Turns in one plane each, and the order they were made in; the first pair answered
S (before |-> after):
|  -34 |    2 |  -53 |   42 |   85 |   92 |    0 |   15 |  101 |  -30 |   88 |  -90 | -116 |   76 | -142 |   87 |   48 |    9 |  -32 | -225 |   60 | -308 |   89 |  -68 |  -12 |   65 |   67 |   35 | -106 |  108 |  -80 |  -68 |   -7 | -174 |  111 |   57 |   91 | -170 | -196 |  -38 |  108 | |-> |  -20 |  -18 |   23 |  147 |   69 |  263 |  -17 |   56 |   65 |   11 |   54 |  -20 | -172 |  152 | -156 |  131 |  -86 |   69 |  -72 | -146 |  -13 | -131 |   81 |  -93 |   49 |   50 |   32 |  -53 |  -68 |   65 |   17 |   15 |  -23 |  -41 |  218 |  119 |   40 | -235 | -183 |  -73 |   66 |
| -104 |   18 |   95 |  -75 |  -79 |   56 |  -58 |  -59 |  -29 |   33 |   77 |   20 |  -67 |   34 |  -48 |  -42 |  -73 |    3 |  168 |  -14 |    1 |   51 |   42 |  -25 |  144 |   89 |   28 |  -74 |  -30 |  157 |  -27 |  -18 |  -34 |  -78 |  -94 |    7 |    3 | -252 |   48 |   11 |   70 | |-> | -121 |   44 |   65 |  -97 |  -66 |   -9 |  -69 |  -27 |  -23 |   14 |   75 |    3 |  -37 |   20 |  -61 |  -27 |  -23 |    2 |  184 |  -49 |   16 |    2 |   37 |  -15 |  105 |   83 |   35 |  -54 |  -34 |  170 |  -48 |  -26 |   -3 | -106 | -120 |  -23 |   31 | -199 |   46 |   26 |   57 |
|  -39 |   82 |  198 |  213 |   26 |   58 |   28 | -106 |   49 |   48 |  106 |  -35 |   35 |   79 | -142 |  -76 |  -37 |  186 |  153 |  101 |  -15 |  167 | -131 | -100 |    2 | -150 |   -4 |   82 |  -79 |   87 |  -23 |    6 | -229 |   92 |  -49 |  164 | -119 | -125 |   41 |   30 |  -29 | |-> |  -81 |   34 |   91 |  148 |    3 |   20 |   66 |  -38 |  110 |   79 |   35 |   84 |  102 |   16 |  -74 |  106 |  -31 |  122 |  276 |  128 |   62 |  142 | -112 | -117 |  -92 | -167 |  -52 |   -1 | -106 |   59 |  -62 |  -67 |  -50 |   33 | -139 |  172 | -107 | -131 |  115 |  157 |  -22 |
F (before |-> after):
|  -53 |   -5 | -136 | -115 |  -69 |  112 | -103 |   37 | -216 | -172 |   66 |  108 | -262 |  123 | -177 |  -11 |  -20 |  164 |  113 | -257 |  164 |   98 |   -9 |   19 |   25 | -251 |  -34 |  -46 |   17 |  109 | -160 |  295 | -130 |  133 |   -1 |  133 | -151 | -202 |  -45 |  224 |  -92 | |-> |  152 |   66 |  -85 | -156 |  -63 |  291 | -106 |  -11 | -216 |   61 |    4 |  228 | -245 |   64 | -127 |    7 | -135 |  219 |  111 |  -61 |   34 |  245 |   42 |   12 |  157 |  -67 |   73 | -223 |   38 |   58 |  -20 |  133 |   31 |   60 |  160 |  103 | -223 | -217 | -148 |   67 |  -42 |
|  -66 | -198 | -151 | -131 |  -21 |  -30 |  -53 |   47 |   89 |  -62 |  -40 | -119 |   35 |  -33 |  150 |    8 |  169 |  192 |  -87 | -166 |   58 | -108 |  102 |  -21 | -199 | -134 |  101 |   30 |   94 | -179 |  -53 |    3 |  175 |   42 | -102 |  -14 |  -51 |  211 | -178 |  -72 | -139 | |-> |  -90 | -229 | -132 | -100 |  -34 |   45 |  -73 |   99 |   73 |  -40 |  -83 |  -63 |   11 |   39 |  155 |   64 |   99 |  214 |  -94 | -162 |   42 |  -32 |  119 |  -52 | -183 | -149 |   54 |  -62 |  136 | -196 |  -23 |   87 |  214 |  108 |  -81 |   16 | -102 |  151 | -149 |  -63 | -123 |
|  103 |   17 |   51 |  123 |  -46 |   19 |  132 |  -12 |  -85 | -104 |  -95 |  -46 |  -80 |  263 | -178 |  135 | -260 | -158 | -168 |   50 | -100 |   62 |  -41 |  121 |  -45 |   86 | -405 |  -54 | -125 |   39 |  -62 |   -3 |  160 |  182 | -171 |  145 |    7 |  -45 |  282 |  133 |  222 | |-> |  246 |   83 |   81 |   91 |  -26 |   83 |  132 |  -36 |  -97 |   38 | -108 |  -23 |  -72 |  222 | -163 |   62 | -314 | -147 | -150 |  172 | -187 |   88 |    7 |  123 |    1 |  200 | -299 | -124 | -134 |   31 |   11 | -126 |  233 |   78 | -107 |  106 |   14 |  -12 |  182 |   67 |  277 |
H (before |-> after):
|   32 | -286 | -126 |  -21 |   85 |   81 | -113 |    4 |  -41 |   63 | -273 |   27 |   18 |   37 |  290 |  147 |   46 |  -14 |   -8 |  -47 |   37 | -129 |  171 |   42 | -130 |  -18 |   -1 |  -51 |  189 | -295 |   30 |  -32 |  186 |  150 |   78 |  -44 |  -98 |   21 |  -68 |  -57 | -135 | |-> |   19 |  -90 |    4 |  225 |   51 | -195 |   14 | -185 |  -78 | -138 |  -68 | -188 |    2 |   16 |  102 | -149 |   25 | -183 | -105 |  -63 |   37 | -238 |  -24 |  130 |  -12 |   30 |  -32 |  303 |  -34 |  -88 |  -57 |   40 | -282 |   67 |  -15 | -135 |   80 |   41 |  -53 |   19 | -110 |
|   10 |  284 |  264 |   -1 |  -71 |  115 |  166 |   32 | -140 |   71 |  219 |  133 | -103 |  -43 | -125 |   71 | -146 | -105 |  148 |  292 |  -38 |  133 |  -99 | -245 |   50 |  190 |  -40 | -220 | -136 |  245 | -124 | -139 |  -20 |  -90 |  -91 |   21 |   78 |  -89 |  210 |   28 |  128 | |-> |   58 |  215 |  197 |  -42 |  -44 |  207 |  146 |   82 | -127 |  135 |  120 |  187 | -104 |  -52 |  -91 |  168 | -151 |  -37 |  178 |  307 |  -41 |  200 |  -54 | -278 |   10 |  198 |  -60 | -314 |  -65 |  172 |  -92 | -147 |  102 |  -46 |  -70 |   36 |   12 | -100 |  203 |   12 |  106 |
|  -47 | -244 |  -40 |   67 |   30 |  231 |  -67 |  153 |   -2 |   43 | -143 |   22 |  -92 |  118 |  159 |  141 |  -42 |  106 |  -92 |   -5 |   19 |  183 |   72 |  -32 |  -30 | -126 |  -46 | -162 |  139 | -132 |   84 |  200 |  171 |  253 |  104 |   79 | -105 |    2 |   75 |  -15 | -109 | |-> |  -58 |  -49 |  102 |  329 |  -24 |   36 |   35 |  -10 |  -39 | -173 |   46 | -185 | -111 |   99 |  -27 |  -85 |  -71 |  -53 | -202 |  -11 |  -17 |   63 |  -81 |   29 |  105 |  -68 |  -93 |  170 |  -61 |   63 |  -11 |  234 | -314 |  183 |    6 |  -28 |  101 |   62 |   90 |   18 |  -48 |
Pairs:
Between the rows of a pair lie 2 to 4 turns.
| -245 |  120 |   92 | -265 | -125 |  138 |  -44 |   81 | -112 |  -62 |  614 |   -6 |   53 | -140 | -205 | -125 |  121 |   66 |  -65 | -311 |   93 |  213 | -121 | -178 |  -51 | -243 |  120 |  159 |  -95 |  263 | -147 |   66 | -182 |  -51 |  -56 |  -12 |   63 | -411 | -157 |   -6 |  -39 | |-> |  -82 |  169 |  164 | -301 | -121 |  327 | -105 |   87 | -121 |  144 |  529 |  140 |   41 | -141 | -176 |  -81 |  -32 |  165 |  -46 | -102 |  -33 |  395 |  -53 | -214 |  100 |  -80 |  207 |    0 |  -60 |  208 |  -14 |  -30 |  -41 |  -39 |  104 |   -5 |  -18 | -437 | -207 | -142 |   11 | -> F then F
| -232 |  -92 |    7 | -153 |  -19 |  -89 |    9 |  -91 |   23 | -239 | -168 |    0 |  -12 |   11 |  -90 |  111 |  -95 |  -34 |   31 |  -34 |   76 |  -20 |  164 |  116 |  -56 | -137 |  -43 |  165 |  -15 |  -57 |  -68 |  306 | -183 |  261 |  -54 |   92 | -194 | -118 |  235 |   18 | -129 | |-> |   13 |  136 |  176 |  -64 |  -34 | -107 |   42 | -253 |   29 |  -43 |  -68 |  -47 |  -18 | -106 | -167 |  -82 | -232 |  -55 |  -37 |  148 |  -85 |  -12 |  146 |  153 |  149 |  155 |   97 |  233 | -178 |   26 |   32 |   80 | -351 |   20 |   54 |    3 | -121 |  -70 |   78 | -122 |   -2 | -> F then H then F then F
|  -55 |   18 |   29 | -348 | -145 |  -18 |   68 |  -72 |  -26 |  -52 |   57 |  155 |  144 |   26 | -197 |   93 |  -42 |  -18 |  329 |  -42 |  133 | -117 |   -9 |  195 |   23 |  291 |  160 |  -56 | -131 |   81 |   92 | -285 |  158 | -226 |   27 |   45 | -120 | -255 | -104 |   65 |  183 | |-> | -262 | -108 |    1 | -289 | -160 |  -17 |   91 |   -1 |  -55 | -240 |   73 |  149 |  109 |  104 | -220 |  194 |  -24 |  -29 |  326 | -150 |  231 | -120 |  -31 |  197 |  -28 |  119 |   25 |  -17 |  -85 |  107 |   24 |  -74 |  114 |  -55 |  -45 |   87 | -127 | -323 |   25 |  155 |  133 | -> F then F
|  125 |   -2 | -123 | -205 |   41 |   23 | -120 |   54 |   48 |  184 |  -19 |   11 |   72 | -141 |  158 |  -76 |  171 |  147 |   26 |  -89 |    9 | -157 |  104 |   -1 | -112 |   78 |  180 |  -28 |   66 |  -74 |   18 | -199 |  215 | -142 |   46 |  -79 | -161 |  140 | -219 | -134 |   49 | |-> |  -33 |   -6 | -147 |  -73 |   42 | -209 |  -60 |  -14 |   45 |  -90 |   83 | -149 |   76 |  -93 |   73 | -153 |  257 |   35 |  -25 | -229 |   86 | -323 |  -41 |   43 | -175 |  -57 |   86 |  211 |  -27 |   18 | -131 |  -64 |  -74 | -109 | -100 |  -86 |  -18 |  170 | -139 |   -8 |  -15 | -> F then H then H
|   17 |    5 |   15 |  169 |  -33 |   45 |   92 |  -16 |  -23 |  -87 |  -59 | -165 | -152 |  173 |    3 |  -32 |  -20 |  -61 | -113 |  -75 |   32 |   35 |   29 |   13 |   59 |  -49 |  -22 |   29 |  -91 |   65 |  137 |  224 | -170 |  155 |  -93 |   54 |   52 |  -52 |  -40 |   16 |    0 | |-> |   65 |  -19 |   40 |   44 |   -6 |  171 |   29 |   45 |    0 |   48 | -113 |  -56 | -154 |  165 |   49 |   32 |  -39 |   -1 |  -60 |    5 |   -4 |  138 |  102 |  -68 |   51 |  -26 |   14 | -143 |  -44 |  -52 |  216 |  168 |   41 |  146 |    6 |  115 |  -52 |  -90 |  -82 |  -53 |   16 | -> F then H then H
| -297 | -104 |    4 | -346 |   44 | -212 |  -11 |  171 |   56 |  -89 |   33 |  177 |  250 |  -22 |  -16 |  224 | -123 | -195 |  235 |  -62 |    6 |   -5 |  -17 | -173 |   73 |  -71 | -101 | -156 |  -60 |   41 | -155 | -213 |  225 | -189 |  -91 |   47 |  -62 | -271 |   93 |  263 | -108 | |-> | -146 |  -30 |   48 | -398 |   62 | -179 |   -9 |  124 |   63 |   67 |  -21 |  213 |  236 |  -83 |    4 |  193 | -191 | -146 |  225 |   74 |  -83 |   -2 |   19 | -204 |   98 |   69 |  -24 | -205 |  -83 |   19 | -115 | -354 |  282 | -285 |    5 |  -10 |  -65 | -207 |   -9 |  181 |  -57 | -> F then F
|  186 |  218 |  107 | -130 |   57 | -203 |   89 |    3 |  101 |   39 |  118 |  -11 |  153 |   -9 | -289 | -118 |   92 |   -5 |  117 |  138 | -101 | -193 |   25 |  224 |  299 |  151 |  206 |  176 | -189 |  195 | -265 | -301 |    1 | -365 |  -88 |  -75 |   54 |  -23 | -128 |  141 |    5 | |-> | -207 | -181 |   53 |  -98 |   99 |   32 |   -7 |  260 |   55 | -263 |   77 |   -8 |   10 |  296 | -211 |   68 |  184 |  199 |   -2 | -237 |   20 |  -83 |   85 |  158 |  162 | -305 |   -9 |  152 |   93 |  133 | -290 |  249 |   83 |  185 |  -92 |  129 | -104 | -194 |   54 |  189 | -115 | -> H then S then F then F
|  102 |   -8 |  -28 | -422 |  -28 |  -51 |  -13 |  -55 | -170 |   18 |  -17 | -232 | -100 |   -9 |    4 | -194 |   92 | -142 |  106 |  -70 |  195 | -121 |  108 |  163 | -294 |  -32 |  -55 |  128 | -208 |    2 | -210 | -100 | -174 |   70 |    6 |   10 |  127 |  -27 | -148 |  248 |  178 | |-> |  219 |  111 |  169 | -285 |  -56 |   89 |  -10 |  -94 | -190 |  123 |  -45 | -217 | -176 |  -41 |  -94 | -239 | -106 | -132 |   75 |  154 |   63 |   48 |   57 |  140 |  -83 |  102 |   -5 |   78 | -253 |   51 |  -84 | -152 | -242 |   33 |  140 |  -26 |  131 |  -76 | -173 |  169 |  214 | -> F then F then F then H
| -101 |  -12 | -233 | -225 |  -77 |   -8 |   11 |   17 |    4 |  -39 |   25 |  -73 |  176 | -173 |   -2 |   75 |  260 |  -68 |   52 | -236 |  173 | -212 |   26 |   73 | -167 |  -23 |  -31 |   34 |  214 |  -83 |  -11 |  -22 |   88 | -188 | -154 |   17 |   11 |  258 |  -31 |   67 |  -70 | |-> |   76 |   49 | -124 | -247 |  -87 |  217 |  -16 |   26 |   -8 |  211 |  -39 |   36 |  124 | -231 |   12 |  140 |   79 |    9 |   57 |  -32 |   27 |  -21 |   99 |   30 |  -40 |  140 |   72 | -187 |  270 | -156 |  151 | -110 |  242 | -181 |   35 |   36 |  -89 |  210 |  -83 |  -71 |  -22 | -> F then F then F
